In the data rows, 128 means zero.
Some points, one per row:
[101 181 168 179  77  72  71  52 130 132 152 124 124  87 133  61]
[141 124 118 134 125 121 121 128 135 137 139 125 134 123 117 128]
[106 141 147 125 105 103 102 103 131 137 142 134 130 130 139 105]
[102 128 129  92  82  35  60 148 102  83 162 170  96 100 154 110]
[112 138  88 117 114 166 114  72 166 183 175 114  60 150  93  52]
[ 84  96  99 180  95 140 208  58  56 170 103 168 109 120 114 131]
[160  77 109 124 181 156 178  77 151 136 132 102 102 116  71  77]
[ 89  71  94 168 129  87 101 136 150 155 157 135  78  90 109  34]
[156 117 144  66 155 140 127 190  96  99 136 137 152 173 154 176]
[190 103 152  56 187 140 144 249  95  78 123 140 178 191 169 243]
[168  94 110  89 176 114 139 199  98 130 132 135 154 163 146 170]
[171 124 129  67 165 159  73 141  80 103 161 156 130 158 240 150]
[124  96  91 140 132 131 122 137 120 110 124 137 118 105 151 130]
[119  70 106 122 142 102 110 170 128 125 144 129 122 127 136  91]
[134 101 118 119 139 117 123 160 129 132 136 126 120 127 139 138]
[119 112 125  51  74  50 131 209  45  57 180 197 126 141 144 191]
[134 119 118 141 128 122 135 128 143 148 143 128 114 108 121 105]
[104 114  86 179 116 121 118  69 186 189 144 111  82  75  94  52]
[107 127 109 171  97 128 128  87 147 162 122 100 102  80  79 103]
[166  86 122  85 177 126 142 219 111  97 132 138 126 163 124 192]
[157 141 128 173 145 114 128 113 163 134 133 118  74  60 109  47]
[106 126 116 173 112 104 163 172  52  54  52 172 160 135 190 143]
[ 45  83 103 185  23 139  43  72  60 255 221  35 169  70  53  89]
[145 110 133  99 142 110 120 175 110 114 130 145 140 153 146 172]
[124 127 143  76 147 126 144 107 142 107 122 130 138 148 137 126]
[150 186 155 120 134 148 142  49  94 120 112 121 129 156  89  90]
[ 54 155 173  75 113  90 137  59 173  98 103 176 137  73 177 120]
[195 106 137  57 186 130 149 255  93  87 105 129 182 211 161 255]
[106 131 144 108  97  76  69 128 103  97 144 156 138 123 147 135]
[ 69 159 217 157  71  85  83  11 120 121 160 131 126  88 168  59]
[145  95 126 101 155 134 139 194 117 105 111 173 144 143 122 156]
[119  91 128 155 140 172 173  80 138 180 140 128 101 148 144 103]
[ 71  62 130 139 101 101  71  90 177 125 129 136  51  75  93  90]
[123 132 140 111 119 114 101 135 124 128 136 130 151 124 146 128]
[141 137  67 152 157 125 144 163 113 100 115 143 110 124 135 177]
[ 92 198 176 162 107 144 111  80 164 174 137 102 158 124 129  96]
[158 167 152 195 151 178 186  92 191 164  98  72  85 158  89  77]
[155 132  86 183  30 101  96  35 111  71  62 132 104  44 113 154]
[150  56 223  64 153 155 133 121 171 139  65 255 173  86 112 123]
[ 85 149 148 137  87  76  75  75 113 124 143 141 126 116 145 101]
[168 220  95 187 106 102 119  68 167 122 153 112 208 212 164 199]
[195 100 145  44 185 151 137 255  82  93 114 131 174 197 166 234]
[110 131 142  84 137 116 127 134 158 115 127 150 111 122 134 114]
[108 165 139 187 129 195 207  68 150 179 113 108 121 165 116 117]
12 more points follow, each with its number after it:
[ 97 150 109 106 195 194 184 200  90  25  75 185 124 203  83  86] 0
[105 155 145 135 130 138 127 128 130 126 128 131 145 151 121 106] 1
[112 151 130 117 134 121 114 153 116  84 118 159 133 155 135 132] 2
[139 127 149 134 128 116 139 143  93 133  90 134 143 111 130 149] 3
[ 90 133 142 138  59  45  50  74 100  65 153 175 100 119 133 147] 4
[ 94  98  55 196  87  89 108  56 164 165 155 146  36  42  78  30] 5
[ 84 198 172 112 104 110 105  96 153 152 146 148  95  90 107  63] 6
[112 139 144 124 104  93 100 107 120 121 143 142 136 129 150 130] 7
[127 108 104 130 133 110 132 134 135 149 139 129 110 111 117 113] 8
[ 86 123 102 132 103 112 126 110 127 146 143 120  89 121  59 106] 9
[134 124 114 131 137 124 128 153 133 136 133 136 129 123 121 125] 10
[ 83 139 207 121  98 119  83  73 166 133 104 157 132 112 112 116] 11
Which three of these numbered points are nearest to each point below, ignoring the 3 directions in which the first points spread most? Their numbers follow each, nearest first.
[ 94 147 148 112 108 152 141 140  85 100 136  85 119 125  71 175] > 9 1 3
[130 159 164 142  91  83 119 102  47 117  89 146 156 104 127 166] > 3 8 10
[  0  72 255  91 102 180  48  33 255  88  67  81   5 114  28 160] > 11 4 9
[ 68 234 176 168 175 244 194 169 160 111  81 137 162 207  92  72] > 0 1 2
[124 136  78 144 141 142 153 143  97 110 139  87  85  81  25 167] > 9 4 10
[ 93  79  39 194  75  65  91  42 162 160 161 154  24  29  68  19] > 5 8 4
[126 184 183 125 148 166 144 148 171 184 123 105 132 129 101  87] > 6 1 10
[140 121 144 149 111 139 111 131 137  90 132 129  97 139 117 181] > 4 7 10
[ 97 128 101 143  97 177 131  72 144 171 159  73  60  77  29  66] > 9 10 7
[101 155 163 147 103  90  95  82 130 136 145 132 135 121 129 106] > 7 10 1
[113 176 149 175 146 188 155 131 170 175 118 115 150 139 103  90] > 1 10 2
[106 242 218  64 176 241 221 129 139 229  66  14 195 126  98 129] > 6 1 11
[ 85 172 114 170 146 182 165 146 146  95 100 173 108 145  78  44] > 0 2 1
[133 124 143 146 139 134 142 149 126  88 151 158  98 163 119 175] > 4 2 7
[148 110 137  83 129 105 105 171 102  91 137 148 151 156 159 175] > 7 8 10
[ 96 149 146 124 123 125 135 145 132 129 138 130 135 161 110 120] > 1 2 7
[ 74 113 187  82  90 169 102 111 155 112  92 115 126 146  90 152] > 11 1 9
[110  61  42 158  89  56  96  84 144 127 159 165  32  50  97  57] > 5 4 8
[124  94  92 149 122 107 122 115 147 139 135 141  93  97 118  92] > 8 10 5
[141  99 113  93 134  96 174 165 124 131 117 145 115 128 163 144] > 8 7 10
[138 148 131 143 123 118 145 125 106 116 156  94 165 138  82 162] > 9 10 8
[ 70  35   1 199  40   2  53   6 147 130 182 189   0   0  65   0] > 5 4 8
[255 208   0 223 179 136 172   0 170  86 255 137  99 131 235  56] > 5 8 10
[ 78 142 139 102  84  57  84 122  99 101 156 148 124 150 126 139] > 9 7 1
Here are 12 other points, each followed by its number:
[136  18 119 117 148  92 128 199 108 101 128 202 120 107 152 103] 0
[106 172 161 134 126 147 139 104 173 181 138 105 139 152 135  86] 1
[148 116 134 116 133 114 126 158 100 125 131 133 147 127 127 149] 2
[ 83 170 177 148 137 181 189  65 160 181 120 126 154 143 126 112] 3
[151 111 172  61 121 124 109 177  92 106 105 242 213 138 152 179] 4
[143 104 116 111 130 121 128 145 139 133 136 135 110 119 117 132] 5
[164  81 105  60 164 121 141 210 102 111 119 131 128 131 151 186] 6
[138 145 150 140 119 117 135 119 140 122 121 116 113 143 124 122] 7
[135  97 112 136 126 114 128 121 143 137 133 129 109  98 107 115] 8
[148 110  84 105 165 123 142 181 108 117 126 152 100 124 116 165] 9
[133 135 124 144 118 114 116 134 137 139 135 129 143 144 130 153] 10
[174  71  85  62 255 154 180 243  35 222 181 112 204 255 183 131] 11
The same question for these:
[159 128 104 154 112  84 117 119 149 119 137 131 124 120 126 132] > 8 5 10
[ 60 144 182  83 136 114 162  48 206 125  87 166 130  82 168 112] > 3 1 5
[113 122 112 160 127 143 133 101 175 184 144 109 100  96 100  71] > 5 10 8
[203 109 132 133 162 150 173 171 131 113 111  87  66 185  97 146] > 7 5 8
[152 122 150 130 135 122 135 149 139 127 129 116 121 146 118 138] > 7 5 2
[132  18  43 146  83 152  68 131  77  85 128  76 144  71 207 155] > 6 8 2
[130 188 188 136 179 222 193 167 199 241 120  48 166 125  97 108] > 1 3 2
[117 155 170 145  92  55 121 111  21 105  77 150 178  97 142 186] > 2 8 6
[162  74  79   0  37 170 122 255  29  83  72 177 235 199 145 195] > 4 2 6
[247 255 255 255  55 255 244   0 255  47   0   0   4 255  54  99] > 7 5 8
[134 186 163 166  87  26  60  75 103  41 152 144  79  54 145  58] > 7 8 9
[ 61  92  44 255  70 193 100  30 127  46  89  39 175  70 255  80] > 0 6 8
[153 114  68 115 182 131 163 194 106 114 122 160  88 124  93 174] > 9 8 5
[104 201 148 168  65  61  72  79 136 118 142 133 177 180 138 169] > 10 5 7
[ 34 192 184  47  68  69 112  96 108 159 110  93 133  53 172 131] > 3 1 6
[101 234  48 172 147 186 192 155  78 135  98 173 108 128  58 177] > 9 2 5
[ 81 169 115 172 153 112 133 102 217 196  49 149 178  88 135 129] > 10 8 3
[115 194 104 125 177 142 162 175  80  70 103 184 112 176 110 177] > 9 7 5
[137  96 107 124 137 114 115 154 155 144 151 137  77  98 113 104] > 5 8 7
[139 134 182 121 123 110 133 143  69 136  80 153 185  99 129 175] > 2 8 4
[147  72  91 121 140 127 126 169 107  78 123 131 128 136 155 179] > 8 6 5
[135 125 148  99  92 107 116 164  52 105  96 152 184 134 143 171] > 2 6 8
[137 138 135 103 141 103  97 170 117 101 160 134 102 147 130 106] > 7 5 2
[  0 217  91 227 119  82 174   0 136   0  89 223  45  28 168 154] > 9 0 8
